In the data rows, 128 means zero.
Here are some points:
[144 119 149 108  87 127 106 108 125 122 107 151]
[129 134 114  92 171 123 169 145 124 123 163 137]
[127 117 126 128 101 124 100  99 180 121 101 160]
[133 131 151 163 139 143  82  94 255 131 116 167]
[127 127 137 107 101 129  83 123 185 129 119 152]
[127 119 146 113 101 133  91 123 173 125 120 150]
[130 134 136 145 124 117 102 120  98 137 152 137]
[118 125 135 128 146 127  93 121  97 126 108 124]
[130 127 119 110 181 124 155 140 143 119 194 138]
[126 115 143 103  88 119 231 142  91 151 131 142]
[133 118 163 116  94 158  94 103 140 139 100 150]
[125 133 126 152 114 129  93 129  95 129 102  99]
[118 130 126 153 107 126  93 116  94 122 100 114]
[123 123 130 105  93 124 221 132  91 123 101 170]
[117 142 114 104  92 118  97 180 139 127 255 127]
[129 119 106  93 183 134 160 139 171 119 102 104]
[124 151 117 168 102 122  92 147 100 118 105  89]
[131 117 111  90 147 125 251 159 105 129 117 135]
[128 140 108 195 125 119 101  96 141 119 108 130]
[130 124 143 131 115 124 111 135  90 141 137 134]
Then 12 other points, each followed by its number:
[132 128 150 150 136 153  90  93 234 126 115 155] 0
[128 118 139 127 142 138  92 107  99 136 107 130] 1
[123 129 142 146 173 124  84 100 118 128 102 132] 2
[167 114 113 136 136 164 139 103  98 126 101  83] 3
[145 121 174 147 152 145  90  88 121 153 108 152] 4
[118 130 120  96  97 125  99 178 121 131 255 131] 5
[126 130 137 134 139 116 141 163 100 131 186 116] 6
[123 117 123  97  86 116 218 140  98 123 107 173] 7
[125 132 112 124 167 122 157 173  97 125 184 108] 8
[127 129 110  97 162 116 255 153 109 133 137 119] 9
[125 146 106 164 109 121  86 148  92 120 116  87] 10
[119 139 109 136 106 121 166  99 108 119 111 168] 11
Which three of these numbered points are nearest to each point below, ignoring the 3 directions in which the first points spread most? Their numbers follow each, nearest first.
[118 144 117 155 115 115  96 145  92 132 206 120] > 0 6 11
[127 127 136 147 127 130  93 127 102 121 103 119] > 8 6 1
[122 126 149 175 119 124  92  88 182 139 109 158] > 6 0 9
[126 124 108 105 144 132 130 137 164 120 112 114] > 10 9 8
[126 123 122  95 108 137  91 163 170 121 209 115] > 5 7 0
[122 124 106 130 190 122 142 143 100 123 108  95] > 8 2 9
[150 125 122 140  93 125 159 101 105 138 107 165] > 11 7 0
